One turning vector, and how many steps it has turned:
The counts run from 0 to 597.
[124  96 130  86 157 108 122 140 197 132 116 123 120 168 124 131 157 140
  96 119  89  98 126 156 168 125 145  72 107 115 148 101  98 129 124]
366
[105 101 113  79 106 107 116 134 167 140 144  64 142 137  87 156 117 161
 127 117 132 112 134 112 146 113 162  76 115  94 165 118 134  94 123]
85
[ 92 128  95  89 155 117 137 130 161 149 116 132  95 117  97 142 184 139
 160 115 130 106 149 136 113 150 182  73 139 130 143 164 134 130  95]
282
[ 93 124 127 130 125 155 114  99 127 132 175 143 127 165  64 137 133 121
  94 112 142 118 161 165 160 133 120 109 177 148 157 102 162 102  86]
317
[ 99 132 136  84 145 127 148  91 114 125 155 116 157 182  68 130 168 145
 141 123 118 139 124 161 172 143 146  93 133 118 143 101 104 155  96]
582
[ 83  84  98  79 165 104 125 143 121 159 130 122 108 157 116 125 165 153
 137 124 162 142 129 156 169 160 175  85 141 112 137 137 152 144 124]
275
[141 121 139 104  94 140 135  99 165 157 148 118 158 125  80 157 159 104
 110  84 143 102 130  92  95 124 166  86 149  93 158 163 137 113 109]
416
[109  90 138  94 147  96 117 134 158 106 145 132 151 168 101 111 129 113
  76 121 124  85 121 166 152 114 109  97 192 105 160 117 112 123 110]
339
[ 98 140 116 123 146  84 141 111 159 113  93 128 114 168  92 113 139 154
 124 110  87  66 149 167 136 122 138  79 112 136 145 114 156 129 100]
17
[116 147 164 103 134 131 161 120 127 157 132 170 185 141  83 121 146 148
 105 104 109 111  81 182 142 122 139  82 144 106 133 142 122 117 103]
229
[115  95 108 135 137 157 119 118 145 146 129 154 154 167  42 120 168 110
 115 131 157 122 128 137 144 131 125 126 112  98 135 121 181 149  84]
117
[121  80 140  81 108  99 150 144 204 142 119 123 112 172  91 114 130 122
 107 141 110  86 119 159 122 105 138 122 151 139 168 130 133 134 118]
348
[109  97 132  80 131 119 142 128  79 140 124 138 163 195  84 133 126 154
 117 121 135 136  90 157 167 132 148  94 149 119 148 149 159 142 155]
249
[132 114 134  77 138 139 144 127 104 147 125 173 144 188  67 134 142 135
 123 119 138 121 104 139 148 150 165  86 153 140 128 161 170 149 158]
252
[101 105  96 134 164 134 146  66  90 154 100 113 131 160 118 114 155  91
 121  65 111 111 131 150 139 142 139 100 148 124 165 142 138 147 107]
489
[100  83  98  83 156 113 128 134 128 169 111 135  91 152 109 144 166 144
 130 126 169 134 123 145 147 169 190  85 141 133 136 130 165 131 125]
277
[127 117 173 116 107 153 144 126 167 201 107 144 129 136 102 137 141 163
  86  96 128 130 118 179 123 148 143 115 132 116 162 129 138 109  80]
212
[ 73 134 101 129 143 113 119 108 119 114 150 108 144 119  74 156 144 133
  96 104 124 102 125 167 144 113 121  92 172 122 171 116 126  82  77]
312
[115 119 134  82 126 130 148 106 130 130  94 131 152 154  62 169 172 153
 135 138 109 132  89 163 114 130 148 106 141 140 168 133 103 128  78]
576
[111  95 132  88 112 169 140 139 166 180 170 142 171 132  60 110 124 107
 139 124 156 126 114 135 136 122 144 106 143  81 143 143 138 117 115]
428
[ 78 156  99 133 132 131 129 101 142 120 145 128 129 111  63 151 153 121
 127 112 108  94 142 153 119 108 141  90 163 145 158 143 145  87  66]
309
[116 125 126  72 134  86 142 152 127 119 118 135 126 169 107 149 169 161
 115  99 140 103 110 140 134 147 172  75 146 106 159 169 120 135 163]
258
[108 100 134  99 148 102 120 134 159 106 150 140 157 158  94 106 131 109
  88 120 115  80 124 165 146 109 110  96 194 109 159 132 115 126 102]
338
[139 114 150  91 146 134 136 120 132 164  93 140 149 158  51 119 145 155
 104 136 140 124 115 159 137 157 154 122 142 130 127 114 174 159  79]
561
[ 94 119  97 106 141 153 123 148 147 126 131 134 170 154  59 118 120 134
 149 104 126  88 135 149 136 134 108  88 114  58 161 135 107 112 128]
446
[125 134 125 106 154 156 163 104 136 179 130 140 110 134 109 125 161  84
  91  65 116 105 117 166 135 156 155 100 174 140 154 132 102 118 130]
497
[ 99 114 104 121 142 149 155 107 145 135 141 119 157 163  60 105 175  79
 132  99 120 107 116 152 131 122 116 129 136  89 168 122  89 150  98]
136
[116  81 119 114 160 146 101 110 144 165 128 136 142 156 112 154 168 133
  90 124  96 151 108 141 189 103 153  74  94 133 135 124 158 127 106]
384
[112 108  97  88 150 126 133 122 146 160 105 144  84 138  93 145 174 132
 139 119 159 118 142 131 124 173 191  81 140 147 131 143 165 132 120]
279
[105 109 121 109  99 116 143 108 160 151 150 139 149 162  92 112 120 127
 144  89 170  85 139 122 128 140 150  68 107  64 139 124 162 111 137]
435
[ 76  92 126 132  97  81 132 101 140 119 145 122 133 173  99 122 122 125
 106 119 131  97 134 155 133  86 124 106 167 133 175 140 177 115  97]
329
[123 125 149 105 126  78 148  87 132 131  90 130 139 172  98 145 175 169
 112 106 144 108 112 152 127 157 164  82 117 113 142 106 143 141  90]
569
[111 144 135  82 149 131 151  90 113 120 148 110 165 177  58 131 167 142
 140 118 117 128 119 154 160 146 148  96 137 119 141 101  98 153  96]
581
[104 122 113  97 158 123 141 103 100 171 133 100 148 125 121 117  91 115
 100  75 107  98 111 160 160 128 150  68 174 127 146 133 137  96 134]
514
[105  91  96 137 135 122 108 134 125 127 113  90 161 161  51 138 151 138
 100 116 158 119 117 136 151 125 115 128 107  75 165 106 156 127  95]
113
[115 111 130 103 146 122 121 119 159 105 141 148 159 156  69 106 128  94
 102 124 107  72 133 153 126 107 114  99 200 125 155 145 135 131  94]
336
[ 87 124  99 135 113 121 134  91 133 149 124 128  97 127  81 169 149 133
 117 115 149 109 129 151 123 129 162  93 141 166 158 116 182  80  88]
305
[103 116 128 131 135 114 127 152 168 190 123  85 107 131 125 102 137 155
  91  69 111 108 166 152 151 126 149 106 121  91 162 157 155 128 108]
192
[152 136 131 111 143 153 122 110 177 152 132 134 127 136  87 165 194 114
  79  95  97 118 125 114 151 118 169  77 101 138 129 139 144 128 112]
389
